In the data rows, 128 means zero.
The table, row by row:
[132 135 143 132 121 130 122 126]
[132 136 146 142 118 125 121 125]
[127 136 150 138 121 134 118 127]
[140  67  47 156 197  74 118 115]
[134 131 142 141 117 133 122 124]
[129 135 145 141 118 132 119 125]
[134 133 151 138 113 129 119 119]
[ 68 227 223   0  21 236 201 164]
[134 137 144 142 118 133 124 127]
[139 134 148 144 121 131 121 120]
[144  74  45 156 193  77 113 118]
[145  73  45 158 196  78 114 119]
[143  70  50 152 194  76 112 122]
[148  67  41 157 192  72 118 118]
[134 138 148 138 121 132 120 129]
[151  67  46 163 197  72 119 116]
[134 136 145 142 131 129 119 126]
[133 143 145 145 121 131 123 124]
[137 136 149 141 120 126 129 123]
[ 66 149 118  10  94 177 190 157]
[135 138 145 143 120 129 120 125]
[126 144 148 140 118 128 121 130]
[137 133 148 150 116 128 122 124]
[144  70  45 157 196  76 113 120]
[133 139 150 140 114 128 125 121]
[148  68  45 163 196  76 117 119]
[140 139 144 145 116 131 119 127]
[144  71  48 162 198  80 117 117]
[ 66 218 224   0  22 236 201 164]
[132 139 151 139 118 130 117 128]
[130 136 151 142 116 136 123 126]
[142  69  42 152 198  80 109 121]
[130 135 147 141 111 126 121 120]
[151  66  44 163 197  77 115 120]
[133 132 148 145 118 136 121 126]
[145  71  45 156 193  73 113 116]
[132 141 147 142 122 129 124 123]
[144  68  50 159 190  77 112 124]
[139 129 147 139 118 133 123 124]
[145  69  47 157 196  81 110 120]
[127 134 146 142 122 133 123 127]
[134 132 145 136 128 128 122 126]
[137 133 147 137 122 126 120 127]
[ 74 156 123  10  92 183 190 162]
[135 136 147 141 117 132 121 124]
[135 139 146 140 118 128 117 125]
[137 138 147 143 118 129 115 121]
[144  64  46 156 191  81 111 121]
[145  67  43 162 195  79 113 116]
[ 64 214 226   0  22 238 202 162]
[134 137 148 142 124 132 125 127]
[132 137 146 144 121 124 119 124]
[ 63 220 219   0  23 233 194 167]
[133 139 148 146 116 130 120 121]
[135 133 144 141 122 130 124 126]
[132 140 153 139 121 126 124 126]
[ 61 220 223   0  19 239 200 159]
[126 137 146 144 117 135 126 121]
[128 140 151 140 116 132 125 123]
[ 70 215 221   0  29 235 195 159]
[129 138 150 142 120 131 125 122]
[132 139 147 143 119 132 120 129]
[133 135 146 135 115 134 120 121]
[143  72  45 157 188  79 118 120]
[134 135 146 139 123 127 116 129]
[135 132 145 141 125 129 123 124]
[142  68  47 160 189  73 116 116]
[143  73  44 157 194  77 111 119]
[138 139 149 141 119 132 123 120]
[138  69  47 160 194  77 113 117]
[135 132 147 141 115 133 122 121]
[146  65  44 155 196  76 110 123]
[134 138 147 136 116 132 118 123]
[146  62  48 161 197  74 118 120]
[133 135 149 143 120 129 120 126]
[134 132 144 141 115 131 126 128]
[129 135 153 142 117 130 118 119]
[131 135 142 150 121 130 117 125]
[131 134 151 143 124 130 121 125]
[151  71  51 157 199  74 111 120]
[143  75  43 161 194  79 110 119]
[148  65  46 155 191  74 116 126]
[136 136 149 146 118 134 123 125]
[133 141 144 146 117 126 121 129]
[129 131 148 137 116 132 122 127]
[132 136 144 143 116 130 119 128]
[132 134 142 142 118 136 119 122]
[131 132 150 138 121 134 122 125]
[135 131 150 137 118 130 117 127]
[144 133 144 139 124 128 121 125]
[135 137 147 144 118 130 117 125]
[ 64 221 224   0  19 231 197 159]
[134 135 146 139 118 130 123 122]
[130 141 145 141 122 127 120 122]
[133 141 142 144 123 132 119 122]
[139 135 147 142 124 131 121 120]
[134 136 147 134 122 135 123 128]
[135 133 143 140 116 132 121 126]
[138 140 139 141 116 133 123 121]
[ 63 224 226   0  17 238 200 166]
[130 139 148 146 116 133 126 125]
[144  66  47 156 192  76 116 119]
[144  68  40 155 199  72 116 118]
[132 137 145 138 116 131 120 119]
[137 137 140 144 119 132 125 126]
[150  72  44 157 195  71 110 120]
[137 138 146 143 114 135 119 124]
[131 144 149 140 124 132 112 128]
[127 128 147 143 120 125 115 130]
[147  67  46 154 196  77 110 115]
[142  67  45 158 193  79 111 117]
[130 131 149 145 118 132 120 126]
[136 134 152 142 118 132 121 126]
[136 137 148 139 120 137 122 125]
[132 139 144 139 118 127 123 121]
[129 137 146 143 114 128 127 124]
[136 137 145 143 117 131 121 130]
[142  76  45 155 194  78 110 124]
[ 64 218 224   0  27 238 198 170]
[128 143 150 143 120 135 124 128]
[125 131 144 135 118 130 127 130]
[ 61 224 222   0  21 239 197 164]
[124 140 145 144 117 134 121 125]
[133 131 146 144 118 130 123 125]
[132 143 147 142 122 130 122 128]
[145  68  42 158 194  74 110 119]
[137 135 145 137 123 133 122 124]
[ 65 218 221   0  18 236 197 160]
[ 66 221 223   0  18 236 196 165]
[131 137 148 141 120 131 122 124]
[141 134 142 145 116 130 121 125]
[143 135 144 139 123 130 120 130]
[138 127 146 141 117 130 119 126]
Behind each row are 2 hidden switches, each 1 (on) or 0 (off), listed from the one that spreads the rows most. Each is on in fewer than half of the rows of the table.
Further rows, each followed by whether each switch is on (1) or off (0), in that order:
[132 133 139 139 123 132 120 125] 0 0
[131 142 147 140 120 131 116 126] 0 0
[140  70  42 154 197  74 109 119] 0 1
[125 135 145 135 112 128 119 124] 0 0
[143  77  44 155 194  78 110 118] 0 1
[131 138 145 144 117 131 126 124] 0 0
[136 136 148 143 118 129 120 128] 0 0
[137 141 147 144 118 128 118 124] 0 0
[128 134 149 138 119 126 120 124] 0 0
[129 134 145 136 122 133 124 122] 0 0
[140 134 147 141 119 138 121 131] 0 0
[139  67  43 163 190  76 110 112] 0 1
[ 77 151 118   7  96 177 186 160] 1 1
[137 138 147 143 120 136 121 129] 0 0
[132 142 145 143 123 131 120 131] 0 0
[ 66 217 217   0  18 241 194 162] 1 0
[133 130 146 144 120 137 122 125] 0 0
[150  74  50 161 194  78 115 120] 0 1
[132 139 150 145 116 126 125 128] 0 0
[146  68  47 160 196  75 114 118] 0 1
[146  69  47 156 193  75 113 117] 0 1
[ 75 156 122   8  96 178 195 160] 1 1
[136 133 144 147 121 128 122 129] 0 0
[133 145 150 145 124 134 121 125] 0 0
[129 139 144 143 121 131 118 129] 0 0
[ 78 152 122   6  98 177 192 162] 1 1
[138 133 146 137 116 130 122 123] 0 0
[ 63 220 218   0  21 233 195 161] 1 0
[132 143 156 141 124 129 125 122] 0 0
[132 140 144 142 115 128 124 129] 0 0
[130 133 145 145 117 130 117 123] 0 0
[134 137 147 143 121 131 119 126] 0 0
[144  70  41 161 198  75 112 117] 0 1
[130 139 149 142 118 131 123 126] 0 0
[150  74  42 158 198  80 119 122] 0 1
[134 140 149 142 121 128 119 122] 0 0
[130 141 147 141 119 134 123 125] 0 0
[ 66 221 219   0  21 236 201 157] 1 0
[141  68  45 158 196  69 112 122] 0 1
[129 136 146 141 120 130 125 127] 0 0
[128 135 148 136 123 128 123 124] 0 0
[130 134 146 146 112 131 118 128] 0 0
[141  63  49 158 198  72 112 118] 0 1
[136 141 149 141 120 134 114 126] 0 0
[126 140 145 141 117 129 126 125] 0 0
[ 72 158 116   6  99 181 194 157] 1 1
[134 135 149 140 118 128 120 119] 0 0
[135 137 146 140 118 127 123 125] 0 0
[133 135 139 145 118 125 114 120] 0 0
[131 134 142 144 124 130 122 128] 0 0
[133 137 149 140 119 130 121 117] 0 0
[137 139 145 142 121 128 121 124] 0 0
[145  63  48 156 191  75 112 123] 0 1
[134 133 148 142 126 133 115 124] 0 0
[131 137 147 143 121 131 118 125] 0 0
[134 143 143 145 124 127 116 131] 0 0
[139 137 146 143 120 134 118 126] 0 0
[134 134 150 144 116 130 122 120] 0 0
[130 133 151 138 114 127 120 124] 0 0
[128 145 150 145 122 135 123 122] 0 0
[131 135 147 138 115 131 123 122] 0 0
[ 79 152 122  12 100 176 184 155] 1 1
[132 134 153 139 125 134 118 133] 0 0
[130 134 147 149 115 127 120 127] 0 0
[138 135 147 142 121 129 122 125] 0 0
[132 132 149 137 119 130 125 128] 0 0
[147  69  43 158 194  76 112 124] 0 1
[151  74  47 151 198  69 112 117] 0 1
[133 135 150 145 117 137 124 130] 0 0
[131 135 149 141 111 134 123 121] 0 0
[141  68  43 156 188  74 113 115] 0 1
[127 133 149 140 116 130 118 127] 0 0
[133 136 150 140 113 129 115 126] 0 0
[141  72  40 157 193  76 118 122] 0 1
[ 74 152 118  10  98 181 191 161] 1 1
[ 74 156 126   1  91 187 190 160] 1 1
[130 135 146 143 118 126 121 127] 0 0
[147  66  52 151 195  75 113 120] 0 1
[145  71  44 156 189  73 117 119] 0 1
[ 64 221 219   0  20 230 201 163] 1 0
[129 136 149 140 122 126 125 126] 0 0
[143  68  44 160 198  80 109 117] 0 1
[136 144 147 139 122 125 119 126] 0 0
[138 139 151 140 116 130 117 131] 0 0
[151  75  45 157 194  74 111 116] 0 1
[133 141 143 139 123 133 123 125] 0 0
[ 62 226 222   0  19 238 198 162] 1 0
